(in the rows, 128 means zero)
One turn moves each row of this set onto another row. After a few examples, where does it send each row asked below?
k_949: 115  117  142  135  115  131  116  124  89  137  115  132  147  132  125  139  128  127  109  130  137  159  114  161  148  103  121  139  110  149
k_183: 94  121  120  128  131  122  145  106  130  106  143  117  135  117  150  136  129  146  131  152  138  127  164  103  115  125  147  146  151  112
k_951: 144  114  113  138  120  123  120  83  127  118  126  122  117  121  121  124  122  135  134  106  112  138  112  123  129  157  145  73  140  140
k_866: 134  115  128  111  123  142  119  125  86  129  122  106  146  122  105  130  130  137  130  117  137  161  113  158  136  113  120  139  119  153
k_67: 111  125  128  127  89  99  142  132  105  145  136  173  109  125  121  114  116  97  144  132  133  115  129  145  110  131  114  128  117  126
k_984: 143  136  113  161  161  118  156  126  141  138  128  114  151  108  126  118  127  108  151  118  161  133  139  121  151  145  117  128  118  109
k_37: 144  121  104  111  119  110  109  111  111  139  126  107  88  124  116  133  122  138  124  119  117  132  99  126  103  144  150  116  134  149
k_739: 140  147  121  154  131  148  156  117  154  110  130  136  150  131  137  127  133  135  127  118  124  158  147  132  149  117  122  97  105  127
k_270: 116  158  124  153  106  112  141  137  114  122  110  183  115  126  129  112  125  102  132  117  103  126  126  142  122  118  106  117  121  117
k_323: 122  167  111  151  137  110  153  148  139  124  112  144  96  121  130  124  122  115  110  118  120  112  146  136  116  105  124  142  115  120
k_618: 130  107  125  137  138  138  129  143  112  135  141  104  138  134  145  141  167  132  132  135  134  132  122  158  148  108  136  140  130  117
k_798: 148  129  107  144  120  132  123  102  128  131  109  124  87  126  99  114  116  129  120  117  121  110  103  157  111  136  142  106  128  144
k_735: 143  111  124  123  119  129  134  121  107  118  145  84  137  119  118  129  155  142  145  126  122  148  129  165  138  104  130  136  137  129
k_592: 133  129  138  161  143  132  130  118  139  134  113  143  173  116  131  114  116  111  143  120  149  138  126  128  160  137  109  100  111  121
k_463: 96  117  127  105  131  124  125  110  112  98  127  111  137  102  145  128  119  147  135  125  128  120  154  100  106  117  147  142  156  128
k_428: 129  113  124  122  133  143  119  142  77  150  124  129  140  129  131  136  148  122  128  129  141  146  103  148  149  129  125  145  115  132
k_526: 135  137  134  150  138  117  135  112  147  117  119  125  168  117  115  108  98  120  141  97  131  143  144  140  146  119  110  94  111  143
k_498: 109  108  140  106  90  138  136  107  94  105  108  136  138  93  134  122  115  131  133  134  140  114  136  114  115  135  149  132  149  132
k_540: 101  113  137  118  98  149  140  103  94  118  116  164  150  110  138  125  109  126  129  148  154  136  130  112  121  144  138  131  130  129
k_719: 147  125  121  140  120  114  125  87  145  113  108  113  105  106  124  119  108  138  130  137  122  108  114  119  110  149  157  102  156  132
k_364: 115  138  133  130  137  125  124  161  143  150  125  154  120  130  136  117  111  111  118  140  143  93  128  147  116  114  122  133  106  129
k_205: 96  116  133  114  146  129  117  125  121  118  125  134  147  112  163  137  129  133  127  139  145  116  142  88  127  133  147  133  137  113
k_222: 117  134  126  130  125  103  121  153  127  150  145  165  116  131  141  112  132  98  154  139  128  103  124  138  111  131  111  131  122  107
k_234: 132  114  117  146  120  106  147  123  100  137  145  94  126  123  130  135  162  127  143  134  131  149  132  157  142  109  131  152  134  116
k_71: 151  123  127  128  96  116  160  136  103  127  128  120  118  112  153  149  158  131  128  131  112  150  128  144  147  110  147  136  131  122
k_713: 132  137  127  118  118  119  125  143  92  130  113  127  133  124  148  155  138  138  102  116  116  172  123  125  143  105  134  140  112  141
k_746: 92  140  130  133  135  98  128  139  151  137  137  141  114  139  133  122  115  121  111  132  126  108  156  142  111  89  126  132  113  130
k_392: 134  134  114  128  132  114  103  90  127  120  107  125  112  112  117  118  97  136  123  122  117  127  105  100  105  153  139  105  144  140
k_480: 154  151  96  143  128  142  173  122  117  128  131  140  134  119  120  125  131  118  141  109  137  168  142  116  144  150  115  125  104  124
k_291: 115  156  119  120  119  123  141  121  127  100  132  145  132  112  158  130  134  143  138  150  114  141  138  86  103  131  131  146  145  107
k_189: 128  146  137  120  93  154  152  126  124  108  103  161  135  100  145  129  113  134  115  159  139  132  128  106  112  129  144  145  131  128
k_791: 149  123  107  132  139  129  128  91  134  127  116  101  106  119  115  130  110  140  117  104  133  132  125  119  126  152  155  99  130  148
k_775: 144  113  126  118  109  119  102  106  133  131  122  110  103  129  128  131  127  143  124  131  106  125  99  144  113  124  155  96  134  147
k_528: 113  135  123  110  108  101  129  134  119  125  142  163  111  121  112  99  115  105  152  122  126  104  136  140  92  129  108  120  129  128
k_266: 108  142  130  115  126  118  130  139  151  122  134  138  111  124  115  107  99  122  121  126  131  93  148  147  95  101  120  127  117  138
k_853: 130  133  100  141  139  112  103  100  130  126  125  120  95  137  106  119  127  130  133  111  101  123  103  141  107  134  129  101  140  138
k_602: 114  107  136  119  110  138  143  123  108  126  118  147  141  95  156  130  133  116  140  150  156  106  134  104  130  148  149  130  140  112
k_638: 152  133  111  149  132  106  159  115  135  126  132  110  139  104  103  104  104  110  163  97  145  137  150  132  137  142  113  118  120  128
k_331: 125  138  134  156  144  129  133  114  154  125  126  133  169  131  125  118  96  130  121  128  149  154  148  132  145  122  118  115  102  136
k_454: 145  132  112  157  120  106  170  109  130  137  147  131  143  114  118  112  117  109  165  129  146  151  142  126  138  159  112  126  123  113

k_618 moves to -> k_205
k_67 moves to -> k_454
k_739 moves to -> k_713
Now find these:
k_866 moves to -> k_498
k_392 moves to -> k_798

One turn moves each row of this set onto another row. After a few examples, where does it send each row asked below?
k_145: 97  119  128  129  112  100  125  103  135  123  118  142  177
k_895: 129  151  138  112  146  109  120  132  107  143  133  136  147
k_978: 114  132  131  135  157  97  130  105  105  116  141  111  144
k_974: 122  103  109  118  109  150  132  130  143  154  145  125  123
k_282: 132  112  137  112  124  146  116  158  146  124  138  110  132
k_582: 135  100  95  146  121  127  148  126  151  131  146  126  121
k_497: 129  117  143  139  111  109  102  86  137  131  143  126  168
k_286: 113  146  129  120  141  126  159  102  103  122  142  117  147
k_261: 127  105  128  122  133  137  126  155  146  134  127  113  115
k_559: 136  112  131  117  115  163  136  151  129  132  135  113  135
k_506: 128  147  134  129  151  122  154  112  100  113  133  116  150
k_870: 108  140  142  116  111  97  119  110  155  148  145  142  149
k_200: 141  104  97  144  110  132  143  118  153  119  163  127  138
k_867: 125  120  154  130  115  113  93  95  134  133  137  121  166
k_339: 110  125  116  134  134  102  135  110  104  118  117  141  175
k_848: 114  107  120  126  104  142  156  133  158  128  148  114  125
k_245: 161  100  114  147  130  139  126  142  139  130  129  125  132
k_731: 149  106  105  146  109  150  154  126  134  125  148  124  141
k_211: 101  133  130  124  148  101  133  99  105  124  147  111  140
k_303: 111  112  110  110  111  146  139  130  143  136  162  116  127
k_236: 107  119  139  131  122  99  117  116  131  116  107  139  176
k_900: 131  147  108  131  133  100  140  104  113  142  152  147  152
k_546: 125  128  165  127  105  123  119  103  157  123  129  123  167
k_916: 131  126  152  140  102  117  127  91  159  120  134  128  169
k_325: 95  128  126  116  130  109  130  116  105  127  115  136  171
k_718: 143  137  142  143  128  86  115  117  153  126  131  143  157
k_336: 160  108  115  145  138  133  130  147  139  107  141  117  137
k_466: 145  105  130  145  125  135  145  150  154  107  129  113  131

k_559 moves to -> k_848
k_900 moves to -> k_718
Now find these:
k_211 moves to -> k_497
k_325 moves to -> k_145
k_245 moves to -> k_261
k_282 moves to -> k_303
k_916 moves to -> k_506

